128 stands for zero in the data rows.
Here is a table of points, one per row:
[ 51  79 134 144 139  37 181  83 189 143 124 120  73  86  83 121  84 105
 127 236 102 144  97 204  98 176  71  64 228 175 139  58]
[111 124  45 142 145 157 177 160 157  96 151 167 133 216  82 134 143 120
 143 101 146  86  59 117 191  79 185 134 209 135  89 172]
[183 141 128  88  97 189 174  66 149 108  82 155 158 169 212  74 200 111
  85 152 211 179 199 117 140 140  99 140 114 173  91 163]
[134  62  34  66 146 139 125 117 161 125 117 112 115  88 117 205 163 144
 144 108 134  81 166 189 167 123 161 140 153 136 143 114]
[171 156 200 186 161  85 105  91  42  85  93 139 171 188 139 219  90  24
 128 160  69 109  65 128 122 130 204  68 171  96 101 175]
[ 95 111 135 161 159 161  93 153 131 126  58 152 223  75 145  97 154 166
 144 137  42 107  68 191 155  76 105 105 130 151  81  28]
[ 79 142  69 155 160 192 165  99 142 230 136  90 104 126 137 127 144 127
 177 149 145  79 129 195 118 136 167 168 150 131 162 106]
[178  82 128  97 108 139 139 110 126 182 163 157 102 102 132 166   0 124
  77  94  64 110 139 126 201 116 141 166 199 148 105 179]
[ 71 121 150 124 100 180 119 148  89 179 131 226 124  55 104 185 106 169
 165 143 137 153 142 168 166 179  98  50 191 188 241 199]
[ 90 133 176  74 120 182 180 127 112 126  91 101 114 149 112 115  71 146
  68 118 180  37 171  89 173  71  81  97 200  15 168 129]
[134 112 126 210  90 157 103  47 195  90  61 116  36  93 130  86 159 113
 104  62 115 107 104 128 129  76 165  95 131 187 163 132]
[175 157  97  97 174 167 151 114  51 142 141  58 136  83 137 132 187 117
 192 175 149  85 164 131  73 104 151 164 155 199  67  99]
[153 114  77 167 133 100 116  66  76 135 181  82 129 126 159  76  40 188
 118 155 194 173  62 140 145 184 154 102  99  97 173  72]
[201 123 111  81 145 200 113 165 203 201 155 135 143 162 112 153 125 200
 133 128 120 140 159 119 106  63 175 132 113 189 156 116]
[124 123  60  62 131 155 125  99 115 158 121 100 170 117 180  77 143  18
  96 135 123 221  68  96 106 110  99 110 128 179 190 117]
[160 147 170  90 150 166 125 152 156 147 161 130  72  87 141 106  64 145
 141 224  91 168 104 179  73  42 163 119 127  78  69 172]
[ 95 178 107 171  88 207 180  79  64 130 137 201 128 138 142 120 128 106
  89  46  64 110 111 112  86 121 133 160 139 138 167 161]
[ 98 115  67 198  86 100 141  96 143 129  75 144 140  47 181 129  81 164
 107 136  60  73 184  44 133 145  77 128 103 123  99 170]
[112 144 143 118  49  99  95 147 116 169  93 159 109 108 108 131 103 175
 140 169 120 164 102  81 194 105 112 135 139 163  70 208]
[140 112 157  69 129  70 151  19 158 206  95 132 180 127  65 138 144 163
  85  66 164 134  66 106 133  91 113  71  47 188 173 146]
[140 103 121 158 152 189 126 111 100  98  97 152 136 105  84  96  76  87
 175 158 144 104 107  87 155 131 107 177 112 165 121 148]
[141 201 171 119  74 117 125 165 127 155  87  48 170 104 159 181 138 145
  75 115 109  68 123 178 151 146 131  91  85 123 185  98]
[108 131 144 115 119 161 119 169  88 182  67  64  90  90 103 104 227 102
  40  81  91  39 128  87 151 171 141 175 138  92 133  73]
[125 182 129 124 114  76 104  83 197 138 105 109 196 179 151 216  54 132
 120 105 162 162 126 149 132 141  86 243 152  69 169 124]
[136 154  92 146 242 139 110  98  62 103 119 151 191 125 121 172 166 176
  34 124 158 138 136  94 141 154 124 124 214 107 128  63]
[145 145 126 165 141 130 190 153 203  87 149 152 176  64 140 211  99 162
 124 135 113 106 127 121 111 148 130 178  50 103 156 172]
[154 156 130  77 117 132 186 192 144  58  75 123  93 115 117  56 135 165
 169 105  87  57 132 177 144 132 190 101 167 169  69  59]
[117 182  92 191 108 121 121 193 140 114 145 107  99 149  31 143 112 108
  90 161 187 118 162  97  98 138 119 168 172 160 147  93]
[181 158 137 169 134 103 233 131 150 177 100 161 186  57 117 165 135  78
 160  92 127 174 191 150 127 128 153 130 115  46 128 109]
[ 73 122 159 162 216 178 136 133 185  90 153 196 114  86 128 162  98 132
 176 143 136 174 223 147 169 125 143  93  66  68 146  51]
[179 148  51 123 134 117  97 126 236  68 101 200 149 103 111 101 150 177
 129 177 117  64 104 100 107 202 143 110  97  73 158 157]
[ 99 125  85 113 103 194  92 102 139 123 107 134 170 164 164 170 114 137
  69 136 105 141 168 142 122 112  74 150 104 177 134 144]
[115  58 135 111 114 103  99  85 121  95  89  83 172  97 153 122 139  90
 218 133 123  33 185  86 137 169 118 108 117 146 132  98]
[114 126 118  82 106 173 109 174 122  95 103 163 196 127 119  95  65 134
  73 131 165  93 111 191  15 151 146 136 178  96  98 148]
[169 152 186 124 166  99 126 120 103 145  60 171  48 137 176 105 107 187
 153 108  57 166 142  86 139 174 162 153 102 152 121 136]
[183 160 206 174 174 137 148  65  68 161 167 123 131 104  61  88 123 142
 143 119 105 129 132  90 118 115  69 116 174 140 135 161]
[133 159 118  65 181 117  94 133 143  67 116 106  69 100  88 197 165 123
  90 178 127 156 139  78 130 233 163  92 115 165  69 211]
[113 235 137 156 219  60  95  92 162 107 246 183 123 154 155 163 212 100
  79 129 128 105 139 129  73  57 100  97 162 118  92 150]
[151 135 122 145 107 104 179 150 187 176 178  94 127 144 150  68 161 130
  55 155  45 159  98 175  77 197 133 107 103  98 142 154]
[ 66 181 132  86  98  53 115  59  80 156 206 136 157 136  12  70 127  78
 125 146 122 118 173 202 156 159 108 167  95 107 116 185]
[107  27 197 197 124 123 103 144 121 156  76 124 140 124  58 111 189 153
 105 200 156 169 178  56 105  41 159 172 121  92 165  93]
[142 112 139 120 167  62  42 142 184 170 169 168 157 202 151 108 132  68
  84  73 127 115 192 183 145 101 127 111  94 127 153 151]
[103 109 152 130  66 116 100 130 108 151 161 114 135 124 122 151 124 108
 159  86 153 124 114 130 195 159 183 112 139  69  75  65]
[ 27 110  31 142 155  94  82 125  49 160 124 151 176 171 124  78 164 177
 133  86 115 205 154 147 110 134 214 191  90 117  80 241]
[164  73 159  45 197  77 195  97  53  51 118 124 123 108 178 137 114 139
  89 113 149 133 130 133 143 124 148 125  74 150 123 150]
[119  88 154 113 146 171 190 170  86  60 187 137 191 135  95 157 116 120
  55 162  80 205 128 107 124 124 149 133 127 171 134  60]
[ 72 162 108 109 165 140  61 101 107  14  83 158   8 100 165 163  96  96
 110 104 128 112 136 130 142 103 143 154  98 119 213  85]
[116  95 198 141  66 129 214 168  71  78 162 138  87 168 145 124 145 145
 114 150 165  82 140 170 102 110  99 194 110 126 136 120]
[102 171 150 214  85 109 148 142 117 131 135 141 130 113 196 132 152 132
 153 112 224 143 117 119 128 144 166 178 138 197 108 146]
[141 195 174 122 123 134 121 155  92 124  95  25 123 175 189 159 115 181
 200 136 166  86 195 148 104 149 156 112 159 196 172 169]
[159 145  94 178 134  60 138 221 139  95  61  67 132  60 116 132  98  64
 132 166 110 141 168 177 154   0 137 115 101 149 133 165]
[ 98 132 164 133  82 162 153 122 144  44 188 103 149 155 139 122 138 141
 159  77 140 158 129 111 181 117 144 123 132 156 139 129]
[107  72  96 127 144 188 141 135 111 145 142 124 128 206 120 130  78 111
 108 149 219  97 158 105 106 167 183  75  82  93  90 122]
[135  95 168 170  80 120 120  82 118 106 112  83 108 207 116 158 158 164
 148 141  56 179 200 124 118 155 131 128 144 147 160 103]
[158 103  87 159 124 149 114  95 140  90 193 130 172 179 115 122 148 113
 204 176  91  74  81  91  96 122  91  71  98 168 150 119]
[ 80 139 140 168 179 188 108 113 110 149 115  47  69 127 148  76 139 137
 133 136  72 163 137 167 162 121 135 122 126  17 112 172]
[160   0 193 111 196 111  65 170 183 116 146  97  90 117  83 140  98 123
 106  36 157 113  96 154 151 115  96 181 100 152 104 139]
[150  80 121 128 117 106 229 118 126 161 133 163 144 128 134 172 174 170
 186 157 105 119 102 111  98  80 147 123 112  86 118 179]
[190 102 100 158  49  87  25 140  66 125 117 147 166 119  91 103  78 111
 189  88 156  83 148 126  65  96 119  87 140  85 155  98]
[ 94 132 128 150 184 108 127 136  62 125 132 126 167 110 132  77 118 157
 131  44 103 120 114 160 106 131  86 173 129 179 112  85]
[176 144 135 133  96 107  77 173 101 163 144 168 133 141 199  87 103  91
  97 212 132 100 205  63 206 160 109  99 104 147  48  71]
[ 94  84  94 156 145 102 127 131 154 117 133   3 160  99 112  92 116 139
  74 146 135 143  85 101 164 164 194 193 127 159 123 126]
[135 196 127 122 180 185  87  98 176 133  90  69 175 147  77  82  70  87
 196  62 141 140 110 160 144 165 143  67  84 114  76 160]
[211 137  70 106  78  68 161 105 102  63  72 139 118 140 102  98 138 111
 111 181 131 163 106 137  93  97 162 168 140 100 165 122]
[118 149 104 100  58 104 110 132  91 149 102 194 130 150  99 166 151 163
  94 149 104 106 159 192 108 130 145 100  96 150 102  42]
[ 74 150 102 135 105 134 126 207 163 147 144  67  96 143 192 183 110 102
  75 111 129  98  79  82  61  80  41 134  83 123  85 124]
[ 60 118 136  95 115 132  97  93 107 128 143 104 131  75 205 119 176 185
 125 178 176 134 103  89 143 105  92 118 161  62 102 131]
[167 128  96  78 119 144 177 199 121  89 200  76 143 121 142 134 156  66
 180 106  73 139 123 161 245 140  38 165 130 109 153 142]
[ 68 142 141  37 139  61  59 143 142 122 123 114 169 181  90 193 153 136
 184  90 104 251 134  85  52 129 123 125 235 133 159 149]
[196 145  83 145  53 159 137 107 143 141  85 119  56 140 182 192 122 145
 154  72 143 213 101 162  90 129  97  92 177  73  25  42]
[ 84 140  97 116 111 109 155 100 108 136 107 102 103 153 122 225 143 102
 177 114 179 164  73  97 164  77 115 138  30 125  74 120]
[130 129 127 121 123 153 116 171 166 114 156 110 178 150 125  95 164  62
 108 132  74 151 106  65 156 150 220  76 161  85 202 165]
[121 139 144  42 141  88 108  93 213 162 137 162 119 110 164  80 175  75
 156 117 149 114 108  47  94 102  96 211 206 121 126 113]
[180 106  77 204 101 157 107  95 147 101 205 106  91 115 134 121 141 169
  79 123 154 149 177 156 188  79  89  49 180 127 110 155]
[ 88 132 216  85  80 161 121 116 161  61 143 107 153 124 100 111  81 185
 123 107  72 127 134  98  92 135 110 133  59 107 100 102]
[106  65 125 100  90 117  95 197  84 117 194 139 142  69 219  96 124 146
 166 133  83 140 111 140  83 119 131  98 103 126 157 145]
[205 147 141 144 135 172  81 143  63  96 115  86  75 144  81 136 207 154
 108 145 150 140 109 211 111 131  44 124  86 113 178 168]
[133  98 162 197 124 160 147 133 157 169 174 105 106  89  90 184 109  98
 104  84 124 109 146  88  50 206 158 110 144 205  61 133]
There is one direction along which these points spread out most. For each point below, how far along it does it lie, from 0 to 99? 50 is the average, and the first point above lies past it. One standard deviation of the points above along it is 16.
[ 77 159  77  99 163  65 205 115 138 148 123 114  97 225 105  93  84 205
 134 142  77  98 162 111 159  62 104  95 120 178 127 102] 49
[115 100 160  97  97  93 145  45 157  70 146 147 167  80 156  89 146  79
 136 111 196 125 162 178 107 125 126 134 148 119  97 161] 41
[122  27 109 149 157  91 165 147 120 182 134 162  57 211 191 141 126  57
 156 111 104  75 121 132  93 162 160 145 132  98 170 129] 49
[ 87 120 222  98 112 210  88 120 152 138  81 169 126 160 140 136 114  77
 153 239 130 101  38 198 148 156 135 164 119 159 135 132] 56
[180  70 153 174 195 121 116 151 159 169  22 197 177 214 116 110 153 113
 142 156 145 177 111 155 175 207   7 154 144 124  82 156] 37
[141 123 169 119 217  89 119 163 131 214 150 150 101  99 170 134 151 149
 131 131 202 108  91 125 128 107 129  79 110 145 165 138] 45
[ 76 144 157 151 101  77 173 230 143  91  95 171 125 131 115  69 168 111
 109  49 190 180  97 129 146 137 134  31 139 155 128 154] 45
[176 173 112 146 144 120 130 167 137 128 153  99 113 136 142  64 113 208
 178  91 126 123  99  66 105 128 112 150 162 102 150  96] 56
[145 195 162 117 114 144 134 153 116 130 161 162 136  81  99 116 107 145
 143 183 185 122  34  92 174 126 154 145  97 106 179  89] 55
[114 147 106 141 140  78 124 182 136 131 153 137  78 147 157  71  88 130
 175 121 165 172 156 115  81 182  65 162 129 118 177 142] 41
[138 175 123  98 111 182 145 135 100 199 117 164  61  70  64 101  96  21
 130 117 144 170 177 103  92 107 145 123  77 120 127  75] 57
[163 152 170 138  82 110  54  88 142 149 210 171  98 152 133 128 205 158
 136 132 110  95 108 162 195 133 197 228 103 141 117  96] 46
[145 102  93  85 109 131 124 136  98 137 153 134  86 137  50 174 169 156
 155  84 110 136 101  77 105 186  71  97 103  49  95 131] 43
